Rotation paths and how fast each direction turns (deg/step):
Each turn is a multiple of 5 degrees from 10 to 175, or 0.
Each row of a path follows its step; steps can be skipped.
Rotation 1:
step 1: [ 24   6  -3 -35   1 -18  15   9   8  18   0  44  -2  -5  23   6   3  22
   8   2  -5  -4  -2 -13  32 -24 -17   3  -1  29  21 -22  -1  -4  12  -9
  11 -29  16   9   8 -25   9  -8   0  21  39]
step 3: [  4  23  13 -18  -6  -2  -1  15  11  -6  -6  43  22  17  20   0  -1  39
  18   1 -16  -3   1 -22 -24  -6  37  -6  10  -3  24 -26 -15   3 -10 -10
   9  16  25 -14  16 -14   6  20  11  12  29]
step 5: [  4  27  -2 -28  -1  16  -5 -15  26   8   8  22 -20  37  14  23 -13  23
  -5 -14 -13  21  -4  -6  22  -8  46  -8  31   2  -7  -4  21   7   2 -25
  34   0  14   5  -4 -12   7   1 -11   9   6]
step 9: [ 20  10   7 -20   4   0  -8  -4   9  12   6  -1 -33  13  22 -16 -10  28
  -3 -13  -6  -3  -1 -21 -24   8  -6 -45  -6  -1   7 -19 -16   0   3  -4
  45  30   9   7   7   8   0   1   9  -2  51]
step 10: [ 19  30 -22 -20  -3 -13   0  11  35  -7 -10  17 -12  31  16  -1  24  31
  -4   1   2  13  -2   5  -7  13  14 -20  19  -7  26   3   9  23 -14 -32
  -7  14 -10  -9 -34 -21   7 -19 -10  22   0]
step 11: [  7  27  -9 -21 -13  27   1   6   2   9  22 -20  -3  -6  41  -5  -7   4
  24 -30   5  27  -6  -1  28  -4  31 -28  -3   8  20  -3   4  25  13 -22
  11  22 -14  10  22  -6  -1  12  10   2  30]
step 13: [ 30  24   0  24  -7   0  -3  27 -31  12  10  13 -14  -2  20 -11 -16   9
  -5 -18  -1  12  -6 -36   5 -30  18 -34  23   3   2   8  -2  -1   6 -34
   2  11 -23   4 -16 -36  -1 -13   7  -7  16]
step 16: [  7  15 -26 -10  14   6  12 -13  14  -9  15 -14 -12  26  31 -18  14  14
   6  -9  28  12  -3  -3  18 -18  31 -35 -13  17  -2  -3  19  -2   0   8
  15  16  -1 -12 -28 -24  15   9 -33   9  38]
step 21: [ 47  20   3  -9  10  26  16  20  -3  -6  -7   6   7  25  12  -1  10  23
  12  26   9   6 -16 -13  17  -7  10 -26   9  22  -1   8  18  28  -2  -4
   6  -1  45 -18 -29  -1  -2  -7  -9  19  24]
step 22: [  9   2 -23 -11   5   6   7  20  15  -3   2  -4  26  14  25 -10   6 -11
  16  -3 -20 -10  -1 -12  27 -12  -1 -11 -12   5  48 -17  -3  14  32   6
   0  -3 -18   6 -13 -36  23  21  -4   3  43]
Speeds:
[ -5   0   5  -5 -15 -13  -1  -6   8   1  -3   9  -5  -3   2   4  -7   3
   2  -8   4  12   9   3  -2  -5  -1   5   7   0   0 -11  -2  -1  -7  -9
   1   5   1   0   5   4  -6  -6   0   1   5] -> 10
[ -1   3  -1   2  -1  -2  -5   1  -3  -1   7  -3  -2  -1   8   0   2   8
  -3  -8  17  -2  -2   1   2   7   0  -6  -6   2  -3   5  -3  -3 -15   1
  -7  -5 -13   0   5  -3   5 -13   9  -6   0] -> 20
[-6 -3 -9 -7  3 -2  4  5  5  7  1  0 16 -5  5 -6 -2  2  2  1  0 -2  5  1
 -3 -6 -8 -3 -9 -2  2 -3 -8 -1  4  7 16  0 -4  2 13  4  0 -2  7  6  0] -> 135
[ -2   0  -1   9  -6   0  -9  -3  -2  -6  -4  10   2  -5   1  -2 -11  -5
  -3   0   4 -15  -4 -11   0   0  -1   5  -2  -8   6  11   5  -7  -1   0
   2   8  -3  -9   2  -2  -6   4   5   8   7] -> 70
[ -6  -4  -6   5  -5   8  -5   4  11 -12  -1 -10   2  -3   1   1  -6   2
 -11  -9  -2   7   3   1   4  -2   7   5   5   1  -5  -1   1   3  12   0
   4  -7  -7  -6   2 -14   5   0  -1  -1  -2] -> 125
[ 2  2 -7 -2 -8 -2 10  2 -1 -7  1 -7 -2 -2 -5  2 -1 -3  4  8  6 -3  2 10
 25 -2 -1  1  2 11  9  3  0 -5 -6 -1  5  4  3  0  3 -2  1  5  2  2  0] -> 70
[  2  -2  12  -1   0  -1  -4   0   5  -3  -1   6  -2  -7  -2   3   7   5
 -10   0   4  -4  -2   3   2   5 -12   1  -5   5   6   1   1  -5  18  -7
   2  10  -1   3   1   7  16  -4  -1  -6  -2] -> 135
